Each path below is one point turned by a fixed rotation once a step. After each direction that follows a path, write how fast that rotation turns it, in deg/step (0 if it stays still).
Each turn is a multiple of 5 degrees from 10 to 175, or 0.
Each row of a path follows its step; steps can be skipped.
Path 1:
step 0: [-24   5 -17  11   6  -9  18  -3  35  20  15   2 -24 -60  -6   1 -12 -38
  -6  -1  27 -17 -57  30  24 -28  12  25  65  49  19  21  -6]
step 1: [-34  -6  -3 -12 -40 -15 -46  20  41 -20 -55  13  31  20  10  46  41 -14
  43 -27 -32 -24  21 -21  12  14  17  21 -30   0  22   7  -6]
step 2: [  5  36  18  58  12   0 -14 -18  -4 -14   6   3  16 -55   5  21 -34 -52
 -20   8  40  19 -69  18  13  -4  -3 -11 -23  20  18 -17 -34]
step 3: [-17   0  24  -8 -54 -12 -46  16  83  13   3  -4   5   7 -27  -5  42   6
   4 -26   3 -18   3   7  45 -40  -7  13   8 -25  11  -3  51]
step 4: [  6   9   8  18 -17  16 -10  22   7 -24  15 -14 -10 -40  -8  50 -10 -33
 -19 -32  -3  11 -19  -5 -54  32 -38  -6 -26  30  48  48 -49]
step 5: [-27   4  -6  60  -5  11 -11  -5  37 -13   8   4  34   5 -61 -28   4  19
  -4   8 -30  18 -19  26  56  -6  44  22 -31 -22  30   1  39]
step 6: [-12 -11  -8 -21 -47  46  12  38  -4  -2 -14   1 -30 -48   4  26  -2 -49
 -21 -17  18   3  -8   9  22 -22 -64  24 -13  26 -16  54   6]
step 7: [  3  23 -35  27   5 -37 -35  15   7 -31 -24   4  17  20  -1  -1  43  -4
  -1   1 -35  47 -21   4  30  46  20 -17  14   2  71  28  34]
step 8: [-38  35 -39 -11 -16  54   8 -16 -18 -16 -11 -17  22 -30 -15  13   5 -37
 -28 -24  26 -17 -48  38 -10 -37 -14  35 -20 -47 -17   2  -9]
step 9: [  0   8   6 -31 -53 -16 -22  10  28   6   5  -1   1 -28  -9  16   8  -3
  40  -8  14  33  -7  15  54  63  27 -52  19   1   7  42  38]
step 10: [ -5  61 -32  11  -7  43  18 -40  39 -15 -14 -18  14  23  39  24 -13 -36
 -21 -13  -9  33   9   9 -28 -26 -31   7 -33 -22  49   6 -10]
Speeds:
[  6 -25  -6  -6   1 -14 -23  -9   5  -9   0   3   2   8 -17  -3   0   3
   8  -1  -4  14  11  -1  15  -5  20  -9   7  -9   8   0   7] -> 170
[ 12   4  12   0   4  -6  -1   5   5  -5 -11   4  -9   5  16  -9   6  -7
 -19   5   8  20   8  -2  16 -15 -24 -11   1   3   4 -14   9] -> 95
[ -8  -7  10   5   7  16 -10   0   0   2   0  21  16  15   1 -17 -10   0
  10   5   7   3 -11  23  -4   0 -15   5  15  -9   5   3  -9] -> 130
[  5  14 -13  25  13   1  -4 -26  13   7   4   1  -3   9   7  -1 -15   4
 -14   0  -6  -1 -10  -3  -1   1   8  -1  13  10  -1   5  18] -> 145
[-13   7   4   2  -1 -11  -3  -6  -8 -10  14  27  -9 -11   0  10  -5  10
 -21   5  -2  -2   2  14  12   2   6   3 -11 -18 -15  -5  -5] -> 120
Path 2:
step 0: [-30   7   2   4 -11 -17 -18 -10 -23   0 -23  10  20   1   0   9  -1  26
 -44   5 -30  38  38 -57 -20   0  42 -32  -9 -53  -1  45   0]
step 1: [-35   2   1  55  44  -6  -9 -46   4  29  -6  27  30 -32 -26 -26  32  43
  25 -31 -12   9 -19 -14 -25 -22  14  -7  28   5  -1  -5 -22]
step 2: [-41  -5   6  -2  -4 -27  19 -12  30  12  11  58   9  43 -18  -9  -5  23
   9  -5   3   5  36 -39 -11  43 -13   1 -10 -42 -34  34 -36]
step 3: [  2  -3  51  38  25 -41   6 -11  -6  18 -35  34  21 -10 -38 -14  29 -19
 -17  19  18  55  22 -15 -30 -29  21 -23   3 -28  15  -9   7]
step 4: [-54 -36  -8  63 -32 -35 -18 -10  21 -10  -2  22  11 -12 -24  32  42  10
  39   2 -23   8  -4  -3   2  28  13  -7  -2  -9 -17   2 -46]
step 5: [-17  50  -3  23 -19  23 -20   3 -23  14 -22  44  -2  29 -32  13  27  14
 -13  -4  14  27  45 -58 -17 -18  34  -6 -19 -42 -19   7   0]
step 6: [-13 -32   6  37  23   7   4 -36  -5   2   6  34  26 -32 -13   7  24  23
 -19  -2 -56  33 -17 -29 -27  -9  11 -53  44 -13  -1  16 -24]
step 7: [-52  21   0  32  27 -38   5 -24  14  38 -11  36  22  52  -4  13  21  36
  34  -9   4 -28  18 -21  -6  10  22  -6 -11  -7 -16  43  -7]
step 8: [-33  -2  34  28  16 -29  22  22 -22 -14  19  41   5  -5 -39 -51   3   8
 -22   8  -1  57  33 -35 -24  -5   9   5  24 -38   3   9 -13]
step 9: [-33 -31  13  36 -24 -33 -21 -62  29   6 -51  10  51  -5 -20  -2  12  -6
  25  -4  -8  26  -6   8 -28   3  35 -11 -16 -20 -20   7 -28]
step 10: [-44  21   0  22  -6 -20 -19  22  11  18   1  38 -28 -17 -25  19  55  30
   2 -18  25  18  33 -62 -10  -8  -7  -5 -26 -16 -14  -6 -40]
Speeds:
[-15   9 -10   4   6 -19   2   2   0  13   4 -20  11 -16   0  18  11   2
  11 -12  10  -7   6   0  12   6   0  -3  13  19  -5  -5  -2] -> 125
[ -2 -14  -5   2  10   2  -8 -11  11  -7  21  -4 -20   6   0  -1  -9  -7
  -3   1   2  16  -1  -7  17   8  14  -2  16   4  10  -4 -23] -> 160
[ -2   0  -4   3  -4   8  -3  -4  -2  25 -11  -3   9  19   7 -15   4 -18
   7 -14   7   0  -5   9  22 -10  11  -9   3 -17   4  -3   4] -> 175
[ -7  -7   6 -13  10 -22  -2  -7  11   4  -1  -5   7  -6   0 -32 -18  13
   3 -13  14   9  -1   1  -4   2  -9  12  -8  -4  -3   1  -1] -> 55
[ 13   0  -5 -13   6   2  -5   2   1  -2  -1   4  15 -13  -1   2   7   1
  -6  -6  -3  24  12  23 -13   7  12  -5  20  -5  17   0  12] -> 135
[  1 -19  -8   8  -7   7  -3 -13 -11 -10   2   8  14   1  -3   3 -14   2
  26   3   8  -7 -15  16  -9   9 -10 -11  14   0 -10  -4  -6] -> 145
Path 3:
step 0: [-12  67 -35  18  20 -22 -35  23 -41  10 -24  11 -35  -1 -14  12  31  25
  50 -18 -10 -81  27  44 -11  25 -17 -25  -8 -28  -6   5  47]
step 1: [-10 -27  38  29  17  -3  29  74  -8  28  -1 -43 -28  61  10 -15   6 -13
  41  -6  30  13 -22  21 -20  11   1  27 -44 -19  42 -31  68]
step 2: [-82   7 -10  -2  30 -53 -24 -22  42  16  29 -48 -36  -7 -44  -2 -14  34
  16   8  33  61  17 -15 -55  -7  15  -4 -23  -5 -21  -5   1]
step 3: [-31  42 -72  12  46  -3   7   8  21  10 -13  19 -53 -24  11  -7  21 -44
  10  25  33 -59 -19  -4 -39  12  29 -34  -4  17  55  -1 -37]
step 4: [-33  23  45   2 -19  26  34  61   1 -11 -74  26 -18  34 -12 -19  21 -36
  15  25  13  60  10  14 -17 -21 -22  -1 -30  49  39  -9 -28]
step 5: [-40   2  24   0 -71 -46   2 -13  25 -55 -20   8 -77 -34 -39   5 -32  -3
   1  24  -5  16 -26   9  -3  -5 -13 -27 -27 -42 -47 -15 -22]
step 6: [ 33  16  33  36  22   2 -26  -5 -22 -11 -53 -23 -42 -12 -20 -39  29 -18
  28  29  15 -91 -38 -22  -7 -40  27  -9  -2 -12 -25  46 -20]
step 7: [ -7  15  23   8 -17 -26  36  43  -6   2 -52  -9  48  19 -40 -42   4   6
  76 -73 -21  10   9  41 -10 -31  17 -23 -23 -16  19  36  11]
step 8: [ -3 -51 -31  34 -21 -56  -4 -52 -12  31 -38   1 -16  -1 -55   3 -16   1
 -18 -17  20  21 -44  33 -35  10  25  11 -47 -55   5 -36  36]
step 9: [-10  50 -35  30  -6 -20 -97  -8  22  54 -26 -23  -6   4 -18  -7  33   1
  31  32 -21 -33 -17 -33 -34 -21   2  27 -13  40  26   1  32]
step 10: [-10  33 -47  35 -30 -14  53  79  31   0  -6  14 -39   6 -19  -8  15 -11
  38  -8 -16  13  67 -12   5  -6  34  27   5 -10  53 -12  36]
Speeds:
[ -7 -11  -6   1  14   4  22 -11   2   2   3  -5  14 -12   2 -18  -9   4
  16  -4  14   4  -4  -2  -9   1  23  -9  13   8  -6  15  -1] -> 80
[ 14  12  -9  17  10  12  -9  -7   2 -13   7   7 -11  -8  12 -13  -1   5
  -2 -15  -7  -5  17  -8 -11  -9  -5  -3 -13   0  12  19  -4] -> 110
[ -5   4   0   7  -3  -3   0  -8 -31  16   1   7  -3  -3   9  -4  -4   0
  -2  -1   7 -21 -12 -26  -3  14  -8 -13  -3   2   2 -11  -3] -> 130
[ -7   7  22 -12  -5   0   3 -10   8  -5 -12   7  -6  -1   7   4 -17  -3
 -13  -7  15 -10  -3   2  16 -27   7 -12  -2   6   8   2 -10] -> 40
Path 4:
step 0: [-11  13 -16  54  15 -37   5 -33  -4  15  -5  21 -41 -28 -40 -46  14 -25
  -3 -51 -30  23 -47  17   8 -42  -8 -38  -5  20  -9 -33  49]
step 1: [  0   3  21   9  10 -28 -18 -21  -8 -25   5  -1   9 -23 -51 -11  -6 -47
 -64 -19 -33   0 -15 -31 -66  27 -13  21 -19 -37 -59 -30  24]
step 2: [ 81   9  58 -18  17   8   5 -18  -1  32 -18  13  16  21 -61 -33 -21 -19
 -26   8  25 -23  22 -34  -5  14 -13  11  55   5  -5 -18  34]
step 3: [ 68  22  12 -34   1  12  13 -31 -28   8 -33 -38 -30 -32  -5 -37 -19 -45
   6 -10  -8  27 -23 -11   0 -29   0  55 -13  19  51  48  14]
step 4: [ 19  -5  38 -31 -38  -9  26  30 -20 -57  14 -18  23   7 -36 -24  16  13
 -21  -8 -10  33 -31  13  34  28  49  41 -59  21  -6  32  28]
step 5: [  0 -23  -7 -14  -3   9  46  -3  30 -31 -51  22  -3  -9 -79  -8  23  41
 -32 -58 -16  11   5  28  46  17   2 -31  16  22  39  -9  10]
step 6: [ -3 -23 -12  46  34   4  43 -27  12 -43 -23 -33 -63  21 -26 -21   1 -35
 -39 -64   6   9  -8 -12   9 -18 -20   0 -28 -22 -30   0 -47]
step 7: [  1  31  16  55   4  25  23   1  16 -18  27 -38   6  29 -54 -63  -3  18
 -14  16  14  20  14 -27 -41  68 -34  25   2  -9 -27  -4 -22]
step 8: [ 54  50  21  32 -29  11 -24 -32  -5  -4  -7  13  31   1 -19 -43 -37 -22
  -9 -22  22  -3  11   4  -3  31  -9 -24  27  23  68  20 -62]
step 9: [-12  43  17 -10  -6  -3  27   6  10 -11 -16   6  42  10  47 -55   7 -38
  11 -67  32 -12 -48 -16  -9 -12  34  42 -34   2  34  29 -19]
step 10: [-25  15  12  13 -66 -16  57  18  30  -3  28  63   7 -31 -33 -36   0  34
  20 -45  25  15  17  11 -16  -6  24  20 -15  14 -16  24  38]
Speeds:
[ -2   4 -14 -20  -8   3   0   4  -4  14  17 -15  -7   8  13  25  -4  13
  -1   2   6   7 -10  -9  -6  -4   7 -20   8  -3  -1 -10  -4] -> 0
[ -6  -4  14 -14 -12   0  -8  -8  10  -4   5   8  -2  -7 -18  10   4   3
  -9  13  12 -24  -9  10   0  16  -9  -5   8  17  -1   4 -10] -> 120
[  1  -3  -4  21 -19  10  10  16   2  11  -6   1  11  10 -11  11  -6   2
  -7   6   1  -1  17  -4   1  10  10  -1  18  12   4  -1  21] -> 130
[ -3  -3   2  -4  -5  13   7  22   7  -2   5   8 -17   1   4  -2  17 -11
  -4  -5 -16   5  -1  11  12   6 -17 -23  -4  -9  -5  12   9] -> 60
[  6 -20 -16 -10  -2  19   9   9   0  -5 -13 -10  -1   4 -16  -7  -6  -2
   7  16  -5   5  -1   2  14   4   7   3 -10   2  -1 -13 -24] -> 35
[  3  -1   1 -11  14   4  -1 -11   0 -17  -7 -12 -10  15   0  16   3  18
 -13   4  -1  12  13  16  12  -2   3  13   6   2  -2  20   9] -> 40
